Each path below is one point turned by a fixed rotation once a step. After each direction that follows a path, write how fast that rotation turns it, in degrees per step (0 if it stays still).
Each turn is a multiple of 5 degrees from 10 to 175, or 0.
Path 1:
 -7  13  12  -7  -2 -12 -13 -10   2  24   0 -17  11  -2 -12   3  -3   0  -7 -16   4   3   7  -7 -25   5  30
  9   2  -8 -21  -3   6 -11   0  -1  19  -3  -8   9   4 -19  35  -3  -9  10 -14  -8   2   2  -5 -10   0  19
 -7  14   0  -1   0 -11 -19  -8  -3  22   2 -14  19  -8 -12  10  -4   0 -16 -15   6  -2   0  -6 -18  11  27
  7   1   3 -22  -5   3  -5   0   5  22   0 -14   4   7 -19  22   0  -8  16 -19  -6   7   7  -6 -16   0  23
 -2  13  -9  -3   0  -3 -22 -10  -6  21  -2  -6  19  -6 -13  23  -8  -3 -18  -9   2  -5  -4  -8 -15   7  22
  0   4   8 -17  -1  -6  -5   5   6  20   4 -21   8   3 -18  11   4  -4  13 -24   0   6   7  -5 -16   5  29
  5   9  -8  -8  -6   5 -19 -14  -5  26  -8  -3  11   0 -14  30 -10  -6 -11  -3  -2  -1   4  -7 -17   1  19
 -3   7   3 -13   4 -13 -10   7   3  11   6 -20  15  -5 -15  13   4  -3   3 -27   1   1  -1  -5 -12   8  32
  4   4   2 -11  -9   8 -15 -12  -1  34  -5  -8   6   6 -19  23  -8  -8   0  -5  -1   2  12  -6 -19   1  17
  1  12  -9 -12   6 -14 -14   1   0   6   0 -12  17  -7 -10  23  -2  -2  -3 -24  -2   0  -9  -7 -13   5  32
 -3   4  10 -11  -8   7 -14  -3  -1  35   3 -18   9   3 -25  13  -2  -7   2  -9   2   1  13  -3 -17   9  17
  9  12 -13 -11   3  -9 -13 -10   1  10  -6  -5  12   2  -5  27  -4  -5  -2 -19  -3   3  -5 -12 -19  -3  32
Speeds:
 3 -6  4 -5 -2  8 -5 -2 -1  0  3  0 -2  3 -7  4 -2 -3  1  4  1  1  5 -1  9 -6 -1 => 155
 4  1  0 -2 -3  2  5 -5  3  4 -7  4 -6  6  4  2 -2 -1  6  1 -4  4  3 -2 -8 -5 -2 => 145
Path 2:
 16 -18  -5  -1 -20   2 -21  17   5   8  19   2  -4  -2 -12  -4 -16 -10   7  -1  -7   4  13 -10 -22  -9   8
 10 -16  -9 -17  -7   2 -11  14  -1   7  24  17   1  -8 -13 -13 -18 -15  13  -6 -19   4   7   0 -16   4   2
 28  -7   0 -11  -5   6  -6  17  -5  -9  18   4   8  -3 -16  -6 -16  -4  17   0 -10  10   3  -9 -27  -2   1
  8  -1  -8 -20  -4  12  -6  11  -3 -13  18   8   1 -13 -18 -13 -15   2  31  -4 -16  11   3   2  -9  -2   8
 21   0  -3  -2 -15  14 -15  16   2 -11  10   1  -7 -11 -19  -9 -11   9  29   1   0   6   9  -7 -12 -13  11
  8  -8  -8  -7 -12   8 -15  10   5  -2   9  18 -20 -14 -22 -23  -6  -2  24  -4  -5   4  14   3  -2  -7  12
 30  -9  -4   4 -10   3 -15  17   3  -7   8  13 -14  -7 -20 -22  -8  -4   8  -2   8   0  15  -9 -12  -1   4
 12 -13 -10 -12   0   0  -8   9  -4 -17   9  19 -12  -7 -21 -29 -14 -12   3  -5  -2  15  13  -1  -6   6   4
 21  -9 -12  -4  -1   7 -13  12  -3 -28  14  -4  -4  -7 -15 -18 -20   2   0   1   5  14  11 -15 -11   2   1
 -6 -13 -20 -12  -7   8 -16   4  -2 -20  12  -3 -11  -9 -14 -19 -20   2   7   3  -8  21  13  -5  -5  -4  10
 12 -13 -19   0 -16   8 -25  14   7  -6  17 -11 -12  -8  -6 -12 -17   4   5   9  -4   6  14 -15  -9  -7   8
  3 -18 -18  -8 -14  -3 -19  12   8   9  16   7 -14  -3 -10 -17 -13 -12   7   6 -18  15  15  -6 -11  -5  11
Speeds:
 2  0  7 -3 -2  6  1 -2 -5  2  0  4  3 -5 -5  3  2  0  8 -5  4 -7 -1  5 -5 -2 -2 => 25
-4 -3  2  5 -1  0 -4  0 -2 -8 -1  3 -2  2 -3  0 -4 -1 -7 -9 10 -1  3  2  5  0  1 => 35
 4  2  1 -5  7 -1  6  0 -5 -9  2  1  8  2 -1 -1 -4 -2 -2 -1 -1  5 -3 -2 -3  5 -4 => 65
11  2  3  7 -2  1 -2  4  1 -1  0 -7  2  2  1  4  0  3 -2  3  7 -3  0 -7 -4 -2 -2 => 175
